In the data rows, 128 means zero.
Here are some points, one per row:
[120 138 131 103 166 147 118 156 135 129 151 103 141 115 114 138 145 109
 150  86 108 118 179 100 140 117 128  88  85 151 147 133 138 108 122 141
 169  89 136 119 141 120 164 138 165 108 119 142]
[160 134 140 124 183 129 107 162 135 127 154 106 119 113 160 144 113 127
  87 203 109 115 103 144 142 152 172 123 116 162  95 131 128 133 111 145
 117 132 127 140 157 159 117 164 136 154 136 133]
[135  98  94 131 146 172 131 152 165 174 118 104 154 169 126 104 146 115
  86 112 143 150 144 102 103 139 150 127 135  69 117 126 133 132 153  99
 104 103  90 111 149 152 129  91 117 143 116 147]
[132 157 157 128 129 118 139 119 119 141 140 173 161 175 133 144 110 122
 132 183 151 103 166 150 136 111  88 136 120 109 131 137 152 112 118 154
 124 102 110  91 144 139 150 117 150 125 124  85]
[100 143 111 148 118 122 136 126  90 140 148 131  93 109 115 160 118 123
  87 119 133 156 119 136 123 100 156 167 133 119  75 140 153 155 153 104
 136 106 161 125  94 119 157 157 148 131  88 114]
[154 107 127 203 117 139 143 124 125 135  93 115 114  88 127 104 138 105
 109 149 134 132 130 114 100 157  86 124  86 127 129 165 125 155 132 120
 149 158 123 145 119 115 159 119 110  77 153 140]
[141 124 135 166 131 123 181 125 114 118 115 167 143 121 109 159 109 136
 153 133 138 121 149 104 132 145 157 117 105 134 121  80  86 126 118 121
 132 115 117 124 127  99  73 117 143 117  71 131]
[110  75 135 147 124 158  80 132 162 133 135 123 135 134 150 119 115 148
 111 103  88 114 156 147 137 178  99 128 105 116 149 100 116 158  91 102
 130 133 109 115 116 108 153 164 111 175 109 109]
[149 104 123  78 134 102 122 117 160 124 157 151 152 118  77 121 158 155
 114 140 118 108  76  85 123  99 108 129 133 134 102 144 107 158 153 116
 149 171 127  85 139 163 143 133 139 107  72 153]
[135 151 147 137 133 163  98 132 124 164 157 139 109 141 133 122  78 111
 156 157 144 130  87 106 122 106 126 105 139  99 181 126 136 118 101 124
 112 143 163 128 135  79 133 127  90 138 103 148]
[ 97 151  97 128 135 148 102 130 142 123 116 108 128  95 135 175 156  88
 175 171  95 132 120 113 102 127 108 132 155 141 144 132 124 110 132 131
 102  93 130 121 101 130 112 103 127 162 129 102]
[ 83  90  96 111 137 128 130 107  93 150 146  95 122 143 123  91 110 160
  94 141 114 102 117 158 122 103 133  96 145 122 118 136  88 131  95 135
 139 108  69 131  97 152 108 123  87  86 139 163]
[109 130  86 105 123 116 126 176 126 104 139 149 131 106 111 119 137 150
 139 137 160 123 133 142 136 130  57 131 149 115 126  74 156 100 138  91
 121 112 163 177 131 148 119 138 119  97 120 116]
[157 104 154 137  82 144 152 152 120 120 139 114 182 100  99 128 142 106
 136 122 109 158 105 207 184 109 133  95 136 136 126 127 168 129 155 129
 132 122 122  99 122 155 124 116 128 150 144 134]
[164 130 118 125 122  97 103  92 127 154  86 115 113 124 148 155 135 143
  68  94 109  97 141 131 169 105 126 151 149 128 156 107 163 120 137 118
 143 111 136 121 124 114 131 139 144 102 138 173]
[101 112 151 144 171 144 128 122 111 155 144 154 136 169 122 126 166 168
 122 107 130  98 145 133 151 109 136 130 111 160 144 134 126 158 159 126
 119 137 193 119 102 139  62 124 101 141 173 122]
[127 133  92 159 104 129 119  77 155 104 143 164 161 142 120 109  75 130
 136 148  90 126 119 120 103 126 134 114 121 128 112 147 127 114 142 130
  89 103 161 172 146 105 138 139 173 171 152 126]
[ 94 166 103 121 126 149 136 124 114 127 129 119 159  96 132 145 139 109
  91 168 143 174 139 107 160 162 130 141 150 115 129 158  80 111 126 125
 175 170 135 145 136 104 105 143 151 144 138 116]
[118 102 141 126 138 136  89 136 156 111  93 119 148 113  86 144 106  99
 128 135 171 115 146 122 135 124 150 139 186 119 116 113 107 110 105 189
 129 134 142 150  95 133 144 120 129 123 121 147]
[157  89 128 138 130 112 126 119 139 132 144 137 139  91 157 132 129 125
 153 112 171  79  96 125 150 106 139 151 131 132 131 157 118  93 132 131
 163 107  84 158 135  80 128 119 119 154  99 109]
[131 129 150 105 133  97 139 131 128  77 161 124 123 157 152 138 126  98
  93 130 140 123 146 158  92 153 121 123 158 140 174 136  93 111 172 107
 125 141 140 126 172 108 145  94 113 117 133 133]
[147 142  87 106 102 134  97 131  51 138 111 138 144 120 127 117 115 104
 127  98 133 126  95 124 102 190 103 127 105 127 113  92 132 147 150 199
 126 124 147 107 149 113 132 126 109 139 139 116]
[123 137 123 142 147  95  92 145 125 120 116 107 129 117  76 179 122 136
 156 124 135 124 129 141 123 135 184  97 110 127 179 163 111 136 104 117
  74 149 123 152 154 141 146 137 124 117 119  77]
[104 168 146 130  91 124 142 106 139 101 135  89 102  99 117  97 102 127
 118 140 173  92 127  91 151 113 122 124 110 154 161 114 132 147 109 134
 113 114 128 111 138 160 121 146 133 184 110 129]
[138 119 156 103 151 158 135 142 115 108 102 173 118 102  90 109  93 134
 133 116 102 137  87 139 119 120 124 178 101 107 136 121 142 135 123 104
 130 116 107 123 124 122 125  91 145 105 188 110]
[131 142 171 114 125 106 147 125 132 128 102  75 129 155 112 128 167 129
  91 104 115 106 108 105 124 124  88  65 115  93  67 106 149 133 122 105
  92 170 114 131 109 109 129 129 119 147 136 116]
[106 144 134 156 123 115 150 180 118  97 116 143 104 164 124  96 168 160
 141  99  96 115  91 140 172 142 127 159 152 126 117 162 146 159 136 140
 112  93 107 129 140 130 133 128 132 134 112 178]
[120 157 110 137 110  38 126 152 172 133 133 149 123 145 130  94 142  91
 124 138 138 149 124  87 111 131 152 123 110  99 129 128 129 123  85 112
 138 116 124  90  95 101 115 152 102  86 169 124]
[129 156 143 131  98 149 125 150 132 135 168 150 132 149 159 127 150 128
 138 127 109 107 156 121 126 109 155 170  69 137 129  99 136 130 162 132
 138 174  93 148 100 161 156 139 108 125 149 165]
[ 90 131 109 134 157 134 137 108 157 108  83 142  91 113 158 167 133 187
 142 126 159 150 110 147 120 119 135  95 127 125 154 117 113 107 149 153
 136 166  93  94 106 117 163 134 154 136 146 111]
[118 123 131 126 120 148 123 172 122 126 113 111 145 163 151 128  77 141
 133 108 159 137 138 120 112 116 122 132 164 193 115 166 163 119 110 108
 123 153 107  95 138  90 109 130 146 129 108 116]
[130 128 113  92 115 134 197 114 114 151 130 169 153 113 152 144 129 145
 146 107 100 132 130 120 125 154 156 143 135 146 145 124 161 126  72 106
 126 133 158 148 122 157 173 118  94 136 153 128]
[161 135 131 109 147 118 182 148 163 149 147  99  98 116 146  89 112 148
 123 122 111 147 155 142  90  94 114 118 145 130 144 122 123 166 145 185
 134 130 144 178 125 113 128 105 125 126 118  96]
[132 168 108 114 160 139 105  75 155 100 119  92 116 113 139 136 121 148
 164 121 143 153 142 179 137 123 140 152 107 108  81 151 139  92 116 123
 123 153 142 132 155 111 106 127 107 131 131 174]
[132 116 140 119 137 127 123  69 120 131 101 123 146 164 145 106 176 117
 162 153 129 192 120 114 168 132 129 138 138 164 140  75 114 165 150 138
 115 111 144 135 129 114 157 140 102  92 121 102]
[138 122 147 140  98 139 117 126 102  99 126 121 155 101 197 124 153 128
 135 102 122 150 129 131  76 111 125 150 126  93 118 135  87 128 115 128
 112 113 158 105 119 160  81 144 147  88 116 117]
[151 104 125 136 111  89 123 123  91 135 133 174  81 150 126 127 125  86
 146 118 123 191 171 127 160 124  96 132 121 124 128 124 117 137 117 126
 112 154 103 154 135 175 106 116 143 156 127 147]
[101  98 161 139 124 122 116 120 127 158 127 132  67 106 113  85 120 126
 136 111  94  91 152 116 129 157 157 105 179 149  85 134 137  83 146 119
 140 145 132 105 153 144 103 102 152  91 126 108]
[170 132 140  99  92 151 149  97 116 134 119  93  98 182 100 162 138 129
 156 128 153 118 111 143  86 140 129 136 129 133 129 157 133 117 133 125
 188  90 127 152 117 153 110 144 151 149 149 137]
There is one direction along which these points spread out most. Take the direction at right angles to it along which they spread out most. Go by this last direction. Where along it does each point below lie, from 0 to 99? The average is 50, and the first point in the table lies past the average. One standard deviation of the points above along it is 16.
[106 144 134 156 123 115 150 180 118  97 116 143 104 164 124  96 168 160
 141  99  96 115  91 140 172 142 127 159 152 126 117 162 146 159 136 140
 112  93 107 129 140 130 133 128 132 134 112 178] 51
[130 128 113  92 115 134 197 114 114 151 130 169 153 113 152 144 129 145
 146 107 100 132 130 120 125 154 156 143 135 146 145 124 161 126  72 106
 126 133 158 148 122 157 173 118  94 136 153 128] 21
[110  75 135 147 124 158  80 132 162 133 135 123 135 134 150 119 115 148
 111 103  88 114 156 147 137 178  99 128 105 116 149 100 116 158  91 102
 130 133 109 115 116 108 153 164 111 175 109 109] 57
[164 130 118 125 122  97 103  92 127 154  86 115 113 124 148 155 135 143
  68  94 109  97 141 131 169 105 126 151 149 128 156 107 163 120 137 118
 143 111 136 121 124 114 131 139 144 102 138 173] 58
[120 157 110 137 110  38 126 152 172 133 133 149 123 145 130  94 142  91
 124 138 138 149 124  87 111 131 152 123 110  99 129 128 129 123  85 112
 138 116 124  90  95 101 115 152 102  86 169 124] 50
[132 116 140 119 137 127 123  69 120 131 101 123 146 164 145 106 176 117
 162 153 129 192 120 114 168 132 129 138 138 164 140  75 114 165 150 138
 115 111 144 135 129 114 157 140 102  92 121 102] 20
[131 142 171 114 125 106 147 125 132 128 102  75 129 155 112 128 167 129
  91 104 115 106 108 105 124 124  88  65 115  93  67 106 149 133 122 105
  92 170 114 131 109 109 129 129 119 147 136 116] 71
[157 104 154 137  82 144 152 152 120 120 139 114 182 100  99 128 142 106
 136 122 109 158 105 207 184 109 133  95 136 136 126 127 168 129 155 129
 132 122 122  99 122 155 124 116 128 150 144 134] 37
[129 156 143 131  98 149 125 150 132 135 168 150 132 149 159 127 150 128
 138 127 109 107 156 121 126 109 155 170  69 137 129  99 136 130 162 132
 138 174  93 148 100 161 156 139 108 125 149 165] 33
[141 124 135 166 131 123 181 125 114 118 115 167 143 121 109 159 109 136
 153 133 138 121 149 104 132 145 157 117 105 134 121  80  86 126 118 121
 132 115 117 124 127  99  73 117 143 117  71 131] 45
